Each named move below is a turn or a mirror, shown by a few rows before and after it. Which moves, in which order, take the first row of each later pair to the second? The first pair is answered.
J_407:
[ -2 -30  -5   7  -4  12   5 -11  -6  11   5  -9  -6   8 -11   2] => [ -2 -31  -5   9  -6  12   4 -11  -9  12   5  -9  -4   9 -11   3]
[ 15 -10  16  -6   2  -6   8 -10 -15 -13  -7  15 -19  -1  10   2] => [  5  12 -11  -3   7   7 -17  11  -1  16  -4  -7  14  22  -5  15]
[ -1   2 -14   5  10   1   4   1   8  16  -9  -1  16   2  -8   1] => [  2 -11   1   1   9  -6  19 -10  -1   1 -12  10  -4 -11   0  -9]
J_593:
[ 14 -16  10   9   1  -6  22 -18  -6 -15  -5   0 -15 -12 -11 -14] => [  5 -30  -1 -16  -9   1  14 -13 -14 -13  -2  20 -17  -3   4   0]
[ 0  7  1  0  0 -3  2  0  6 -2  3 -5 -5 -4 -9 -4] => [ 2  3  3 -4 -3 -4  5 -1  4 -3  2 -1 -8 -6 -5 -6]
[ 5 -8  3  1  1  6 -9 -3 -7 18 -1 -1 -4  5  1  0] => [ 6 -6  5  2  2  6 -8 -2 -8 19 -1 -5 -5  5 -1  0]
J_561:
[ -5   2 -12 -15  -7  13 -13   9  -4  10   4  -8  20  11 -10  14] => [  1 -21   8 -18 -10   4   8  -7 -20 -13  -1  11  -7  -8   2   6]
[ -5  -3  -8 -21 -20   4  -9   5  -6 -18  -4   7  -7  -5  -5   0] => [  0  14   0 -10 -12  -3  -3   2  -2 -22  -6  -2  -9 -13  -7 -10]
[ -1  16  -4   2   2   6  -6  10  12   4   1  -5  13   5 -10   4] => [ -2 -16  -4 -11  -8  11  -2   0  -3   0   3  14   2   9   5  12]
[ 1  1  1 -2  9  3  2  6 -3  2 -2 -3 -6 -7  8 -5] => [ 1  3 -4 -4  8  4 -2  9 -1  6 -2 -7  0 -4  6 -3]

(2 to 3 moves a pair)
[ -6  -7 -17 -26 -16  -5  -6  15  -3  -1   9  26   3   6  14  20] => [  5  34  -2  14   5 -18   0  16  17  -2   4 -16  15 -10 -15  -3]  J_561, J_407, J_593
[  3 -26  15  -4  -1  -2  15 -15 -21 -20  -7  13 -26 -17  15  -7] => [ -6 -42  -1 -12  -7  12   5 -11 -24  -9  -1  16 -18  -2  14   8]  J_407, J_561
[  2  -7  12  23  12  -4  20  11  -6  -3   6 -22  -3  -4  -6 -22] => [ -9 -24  -8  12   5  16   2  18 -11  14  11 -16   9  15  -2  -1]  J_407, J_561
[  5  28  15   4  -2  13  -5   3  20  13  -7 -15   2 -13  -7  -8] => [  3 -17  13 -17 -16  18   0  -7  -1   5  -4  17 -18 -10  10   3]  J_561, J_407
[ -1  34 -24   0   0  12 -17   8  13  31   2 -19  34  28 -26  11] => [ 27  14  25  28   6 -12  30 -27  -1 -13  -6 -15 -13 -14 -21 -26]  J_593, J_407
[ 14  16  10  19  11  -7   9  -9   9  -4 -11 -12  -1 -20  -2  -9] => [  0 -16  -4 -18  -8   6   1  -9 -12  -2  -5  23  -8  -5  21  15]  J_561, J_407, J_593
[  7 -16  16  16   9  -5  21 -19 -12 -13   2  -8 -11 -12  -3 -15] => [ -8 -38  -4  -3  -2  11   5 -11 -18   0  11   5  -5   7   4   6]  J_561, J_561, J_407
[ 21 -26  21  -6  -2  -9  10 -27 -21 -14 -10  11 -19 -12  16  -5] => [ 13 -43   4 -15  -8   5  -3 -23 -24   0  -6  13  -7   6  16  10]  J_407, J_561
[  6  22  -1  15  35  -1   5   7  12  11   3 -14  18  -5 -20  -3] => [ -3 -13   1 -25  17   0  10  -1 -12  -6   3  38  -9  -8  15   9]  J_407, J_593, J_593
[ -7  -7 -16  10   3  24 -17   9  -5  19   6 -22  12  17  -9  10] => [ -7   2 -13  16   5  22 -18   8   0  17   6 -26  12  14 -14   7]  J_561, J_561, J_561
[ -3 -10  -3  18   6   8  -8   5  -4   9   6 -15   9  13 -13  -1] => [ -4 -31   5   3   0   3   2  -2 -19  -5   4   8  -8   5   2   0]  J_407, J_593
[-14  30  -5 -16   2   1   6   6   3   8  -4   1  13   4   6   2] => [ -4  -1   9 -16  -4  -2  23 -11 -13  -8  -4  14  -7  -7  14  -3]  J_593, J_561, J_561
[  3  -2  -3   7   2   1  -9   8   9  10   6 -17  14   7  -8   3] => [  5 -23   8 -11  -6  -3   2  -2  -4  -7   1  11  -8  -2   8   0]  J_407, J_593
[  6  27   4  11   3  -3  -8   5  16  -1  -4 -14   9 -14 -12 -12] => [ -5  -1 -15  -4  -5  14 -23  10   9  15   4  -3  17  11  -5   9]  J_561, J_561, J_407
[ 10  21  11   3   1 -19   4   0   6  -8  -1  -3   9 -14  -9 -12] => [ -2  -7  -3 -24 -11  -6  -6   1  -8  -2   4  24   6   0   6   8]  J_561, J_407, J_593
[ -7  12 -18  16   3   0  14  -2  10   7  -7 -19   7  -7 -28   1] => [ -7 -14  -7  -3  -4  -6  30 -14  -9 -13  -7  11 -17 -17  -9   0]  J_407, J_593
[ -3  12  -8 -12  -1   4  -8   7   0   9   0 -17  10   3  -1   2] => [  1  20   2  -7   4  -5  -1   5   3   1  -4 -20   6  -5  -3  -9]  J_407, J_561
[ 12   7  23  -2  -4  -8  19 -13 -10 -12  -1  29  -5 -21  19  -4] => [  9  34  10  25   6   0   2   3  12  14   3 -10  27  -4  -8  -3]  J_407, J_593
[ -4  28  -9  -6   6  12 -13   1  -1  11   4  -1   0 -12   4  15] => [  7  23   9   4   9   4   4  -9  -6   0  -2  -2 -15 -26   4   3]  J_593, J_407
[-6 31 -5  2  9 -3 -9 10 16 10  4 -4 15  5 -6  1] => [-2 34  1  6 12 -6 -3  8 13  6  1 -8 11  0 -8 -5]  J_561, J_561, J_561
[-11   9  11  -2   1  19 -14  14   7  20  -7 -15  23   7  -4  14] => [ -1  25  28   7   8   6  -2  10  12   8 -14 -18  14 -10  -4   0]  J_407, J_561
[ -3   1  -5 -24 -13  13 -14   2  -5   6   5  -4   9  14   1  18] => [  8  19   3   2  -1   6  -8   0   6   6   3 -29  14   7 -15   4]  J_561, J_407, J_593
[ -5 -21 -16 -20 -17   6 -11   8  -7  15   1  17   9   6  12   9] => [  6  32  -3   8   3 -10  -5  13  16  11  -4 -11  18 -10  -5 -14]  J_561, J_561
[-17 -23   0 -10 -24  21  -2   7 -34   8  16  20 -11  13  22  -8] => [-20  25  -9  17  -9  22 -17  24  -6  24  15 -19  20  18  -4 -15]  J_407, J_561, J_407
[ -4   1 -11  10   3   5 -10   7   3  12   3 -23  13  11  -5   6] => [  2  16   2  17   9  -4   0   3   8   3  -3 -24   9  -5  -8  -5]  J_407, J_561
[-24  15  -4  -3  -2   7 -17  18  12  12   0   0  19   5 -16  24] => [-20 -35   7  -9 -14   9   1  -1  -8  -3   0  22  -7  -2  -4  22]  J_593, J_561, J_407
[ -7  -4   4 -17 -17  -9   7  -7  -5 -15   0  34 -23 -10  24   3] => [ -8  47  -7   3   1 -13 -10  12  24   4  -3  -3   8  -4   3  -1]  J_561, J_593, J_407
[ -8   8 -27   3  -5  14 -17   5  12  21   3 -22  20  21 -25  12] => [-10 -30 -28 -12 -18  20 -12  -4  -6  15   7  -1   7  26 -10  19]  J_561, J_407
[ 10  17  -9  11   7   1 -10   4  21   9   7 -10  14   9 -11  11] => [  5  -3  -8 -19  -6  -2  -8  -1   6  -4   6  27  -6   3  13  19]  J_407, J_593, J_593
[  5 -35   4  20   7  -2  18 -22  -5   1  21 -10  -3  -1 -23 -13] => [  7 -20   7  25  12  -6  17 -20  -1   0  21 -17  -1  -4 -28 -17]  J_561, J_407
[ -9  -5  -1 -19 -10   3  -5  -2  -9   4  10  21 -12   5  14  14] => [ -6  37   8  -7   3 -11  -5   2   7   1   5   3  -6  -8   5   0]  J_561, J_593, J_561
[ -6 -13 -10   9  -2  12 -12  11   2  17   2  -9  18  12 -11  11] => [ -2  -5  -8  12   0   9 -12  14   5  15   1 -14  20  10 -16   7]  J_561, J_561, J_561
[ -4   3  10  10   2 -20  11  -6   7  -9  -2  -4  -9  -7   7  -6] => [-15   8  -9   0  -2  -8  -8   6  12   9   5  -5   9  11   4  11]  J_593, J_407
